Here are some points, one per row:
"0.46 -0.05 0.63 -0.57 -0.94 0.86 0.03 1.21 -1.03 2.31 -0.39 -0.63 -1.91
 1.11 -1.04 1.61 0.86 0.48 0.22 -0.95 0.54 -0.32 0.07 -0.53"
"-0.38 0.72 -1.66 0.35 -0.03 -0.22 2.63 1.42 -0.22 -2.38 -0.19 -0.26 0.41
 1.48 0.90 0.80 -0.65 -0.58 0.65 -0.38 -0.34 -0.21 -0.61 0.23"
"0.10 0.26 -0.96 -0.68 -1.39 0.62 2.14 1.68 -0.32 -0.22 -0.69 -0.63 -2.23
 1.73 -0.71 0.53 -0.21 0.62 0.95 -0.81 -0.07 -0.22 3.55 0.18"
"-0.13 -1.26 1.35 -0.41 -0.34 1.27 -0.43 -1.35 -0.89 2.71 0.39 -0.43 -0.14
 -0.94 -0.46 2.33 -0.40 0.89 0.19 0.59 0.36 0.24 -0.53 -1.27"
"0.33 -0.76 1.31 0.02 -0.10 1.47 -0.35 -0.73 -1.21 3.08 0.04 -0.75 -0.33
 -0.17 -0.85 1.78 -0.66 0.97 0.07 -0.64 0.65 0.52 -0.77 -1.74"
"-0.35 0.64 -1.77 0.13 0.12 -0.08 2.57 0.91 0.03 -2.49 -0.31 -0.14 -0.25
 1.24 1.31 1.00 -0.48 0.10 0.14 -0.33 -0.29 -0.18 -0.57 0.31"
"-0.91 0.65 -1.54 -0.13 -0.73 0.51 3.83 0.75 0.35 -2.43 0.01 0.29 -1.24
 2.37 1.41 -0.36 -1.19 1.09 2.15 -0.97 -0.03 -0.57 -2.23 0.80"
"-0.05 -0.93 0.20 -0.61 -0.16 -0.16 -1.54 -0.37 -0.34 1.95 1.41 -1.04 0.77
 -1.04 -1.66 0.59 0.48 1.85 0.24 1.28 0.13 -0.27 0.44 -0.07"
"0.06 1.53 -1.51 -1.10 -0.01 -0.99 0.25 1.12 -0.23 -0.55 1.15 -0.64 0.18
 -0.66 -0.78 1.25 0.24 0.34 -0.33 0.84 -0.44 0.64 0.63 -0.33"
"-1.07 0.00 -0.01 -0.59 -0.10 -1.04 -2.02 -0.75 0.71 0.82 1.44 -0.71 0.29
 -0.48 -1.61 0.88 0.64 -0.09 0.25 2.34 -0.40 0.64 0.27 0.59"
"-0.72 1.28 -1.36 -0.27 0.84 -1.65 -2.52 -1.12 1.04 -0.64 0.20 0.88 0.92
 -0.36 -1.00 -0.67 1.04 1.01 -0.05 0.83 -0.69 0.56 0.35 0.32"
"-0.01 0.55 -1.71 -0.33 -0.43 0.05 1.94 1.64 -0.57 -1.01 0.42 -0.51 -1.40
 1.83 0.31 0.80 0.81 0.46 0.08 -0.05 -0.32 -0.20 -0.30 0.07"
"-1.39 1.00 -0.77 0.23 1.19 -1.86 -2.52 -1.47 0.90 0.18 1.11 0.11 0.49
 -0.17 -1.03 -0.57 0.60 0.32 0.37 0.92 -0.25 -0.25 1.00 1.08"
"0.52 -0.42 1.92 0.70 -0.03 2.25 -0.10 -1.95 -1.37 3.19 -1.94 -1.29 1.08
 0.78 -1.35 1.89 -0.65 0.29 -0.88 -0.87 1.63 -0.41 -1.19 -1.52"
"-0.82 0.32 -1.55 -0.39 -0.85 0.21 3.59 1.33 0.00 -1.38 -0.58 0.59 -2.03
 2.30 0.98 -0.43 -0.60 1.07 2.68 -1.36 -0.04 0.10 -1.70 0.72"
"-0.23 1.03 -1.85 -0.65 0.16 -1.19 0.04 0.31 0.36 -1.38 0.08 0.03 1.12
 -0.03 0.02 1.39 0.48 0.25 -0.73 0.06 -0.85 1.02 0.70 0.42"
"0.65 -0.71 0.25 -0.44 -0.65 0.44 -0.25 0.53 -1.21 2.36 0.60 -0.69 -1.15
 0.61 -0.87 1.86 0.68 0.73 0.25 0.01 -0.14 0.02 -0.12 -0.57"
"-0.50 1.07 1.25 1.22 0.72 -0.93 -2.72 -2.61 0.28 -0.23 0.37 1.79 0.52
 1.04 1.08 -3.31 -0.54 -1.10 -0.93 0.66 -0.58 -0.33 1.03 0.22"
"0.88 1.04 0.97 1.56 -0.73 0.16 2.66 1.91 1.03 -2.50 -2.22 -0.94 -0.85
 -0.89 1.63 -1.10 -1.87 0.14 0.85 -0.55 -0.71 -0.78 -1.94 0.96"
"0.17 0.29 -1.07 0.58 -0.21 -0.41 2.02 1.25 0.29 -2.56 -1.09 -0.02 1.09
 -0.08 1.66 1.10 -0.67 -0.71 0.50 -1.02 -0.46 -0.25 0.11 0.41"
"-1.84 1.16 0.60 1.36 0.59 -0.82 -1.55 -2.46 0.15 -0.10 0.90 1.36 0.71
 -0.06 -2.01 -3.73 1.10 -1.15 0.67 0.99 0.34 -0.76 0.70 0.67"
"0.32 -0.92 0.54 -0.97 -0.05 1.70 -0.28 -0.02 -0.54 2.70 0.04 -1.34 -1.06
 0.73 -1.02 1.55 -0.25 0.65 0.11 -0.32 0.26 0.56 0.06 -0.40"
"-0.62 0.88 0.89 1.36 0.96 -0.83 -2.63 -2.72 0.19 -0.14 0.17 1.83 0.58
 1.07 0.66 -3.51 -0.40 -1.26 -0.40 0.66 -0.55 -0.37 0.94 0.47"
"0.66 0.42 -0.22 -1.09 -1.04 0.90 0.02 0.96 -0.96 1.58 0.42 -0.41 -1.28
 -0.02 -1.39 1.80 0.94 0.20 0.08 0.18 -0.15 0.00 0.10 -0.44"
"-0.78 1.21 -0.94 0.17 0.35 -2.44 -3.09 -1.81 0.76 -0.84 0.35 0.85 0.37
 -0.10 0.01 -1.84 0.06 -0.69 -0.58 0.59 3.48 -0.13 0.52 0.52"
"0.01 -1.91 1.40 -0.64 -0.07 0.27 -1.47 -0.73 -1.24 2.18 0.91 -0.16 1.25
 -1.69 -1.39 0.92 -0.33 1.29 0.79 1.21 0.52 0.06 -0.58 -0.30"
"0.26 -0.68 -0.34 -0.67 -1.27 -0.25 -0.45 0.46 0.01 1.06 1.75 -0.96 -0.26
 0.35 -1.72 1.34 0.93 0.72 -0.55 1.15 -0.32 0.74 0.21 -0.08"
"-1.51 -2.02 2.00 -0.20 1.12 0.19 -0.61 -2.61 -0.91 0.45 1.05 1.76 0.29
 -2.97 -1.49 -1.93 1.07 -0.40 0.45 1.97 1.09 -1.34 0.05 1.46"
"1.47 -1.02 0.42 0.14 -0.40 -0.11 0.48 1.79 3.06 0.57 -0.21 0.01 0.35
 -2.70 3.43 -1.83 0.78 -1.64 -1.53 -2.18 -0.75 0.48 0.21 -0.99"
"0.82 -0.97 2.29 -0.82 -0.45 1.71 -1.08 0.37 -1.01 -0.31 0.07 -1.44 -1.20
 1.05 -1.33 1.96 0.99 1.22 0.22 -0.42 0.78 0.34 0.01 -1.66"
"0.18 -0.56 1.44 -0.04 -0.58 1.64 0.08 -0.75 -0.96 3.62 -1.62 -0.97 0.29
 1.36 -1.00 1.41 0.02 1.03 -0.84 -0.82 1.06 0.05 -1.13 -1.33"
"-1.86 -3.11 2.34 -0.03 1.99 0.69 0.79 -1.91 -1.40 -0.37 1.46 2.85 0.27
 -4.11 -2.35 -2.98 -0.07 -0.32 -0.32 1.39 1.76 -0.34 0.13 0.75"
"0.76 -2.90 1.29 0.21 0.45 1.82 -0.74 -1.85 -0.79 2.21 0.65 0.00 1.34
 -1.53 -1.30 1.33 -1.22 0.82 0.71 0.67 0.90 -0.44 -0.89 -1.93"
"1.57 0.57 1.08 1.81 -0.91 0.68 2.37 1.69 1.68 -1.65 -1.47 -1.64 -1.06
 -1.88 2.04 -1.82 -1.19 -0.34 0.12 -1.07 -1.05 -0.41 -1.89 1.26"
These points spread out most along one direction. Take the direction at right angles to it along which they spread out most. Go by this last direction. How far along it is each point below, from 0 to 99? The average is 50, and the first point in the table lies past the average. One standard deviation of the points above along it is 16.
"0.41 0.43 0.55 1.38 0.98 -0.04 -1.83 -3.41 -1.46 -0.39 -0.48 1.55 0.59
 0.96 0.63 -5.06 0.51 -2.27 -0.15 1.57 -0.08 -0.10 0.55 0.90" -> 19
"0.64 -0.42 0.92 -0.32 0.16 0.02 -3.45 2.82 2.13 0.18 -0.47 1.61 0.76
 -0.62 2.70 -1.21 -0.70 -1.88 -2.22 -1.46 -0.73 -0.21 0.65 0.15" -> 36
"0.32 0.32 -0.72 1.00 0.18 0.55 1.75 1.82 0.69 -2.14 -2.11 -0.35 0.03
 -1.52 2.30 -0.09 -0.40 -0.61 0.25 -0.97 -0.71 0.22 -0.38 0.07" -> 43
"0.32 0.43 -1.89 0.03 0.41 -0.64 1.21 0.93 0.19 -2.45 0.26 -0.31 1.12
 0.30 0.42 1.37 -0.17 -0.93 0.19 -1.01 -0.38 0.71 0.06 0.41" -> 44
"0.31 0.93 1.95 0.37 0.51 -1.15 -3.08 -1.71 0.56 -0.05 0.91 2.00 0.95
 1.73 1.62 -2.80 -1.40 -1.16 -1.94 0.00 -1.03 -0.48 1.22 0.27" -> 25
"-0.30 0.61 -1.52 -0.42 0.46 -0.69 1.31 0.92 0.55 -2.09 -0.82 -0.14 1.37
 -0.14 1.52 0.93 0.28 -0.21 -0.85 -0.25 -0.63 0.65 0.39 -0.06" -> 42
"1.05 -0.31 -0.03 0.31 0.27 -0.27 1.36 1.84 1.55 -1.14 -1.72 -0.59 0.82
 -2.05 2.50 -0.47 0.37 -1.51 -0.11 -1.77 -0.57 0.27 0.26 -0.11" -> 42
"0.18 0.70 -2.13 0.12 0.19 -0.55 1.58 0.90 -0.08 -2.32 0.30 -0.43 0.37
 0.39 0.99 1.06 -0.21 0.19 -0.71 -0.25 -0.13 0.31 0.29 0.02" -> 45
"0.78 -0.22 -0.16 -1.08 -0.43 -0.07 1.16 2.09 -0.48 1.72 -0.66 -0.30 -2.67
 2.24 -1.16 1.10 0.87 -0.39 0.56 0.26 -0.05 -0.39 -0.17 -0.74" -> 66
"0.20 1.14 -1.88 -0.60 0.26 -1.64 -1.08 -0.31 0.70 -1.10 0.52 0.22 0.71
 -0.44 -0.60 1.14 0.52 0.52 -0.63 0.29 -0.73 0.83 0.51 0.80" -> 40
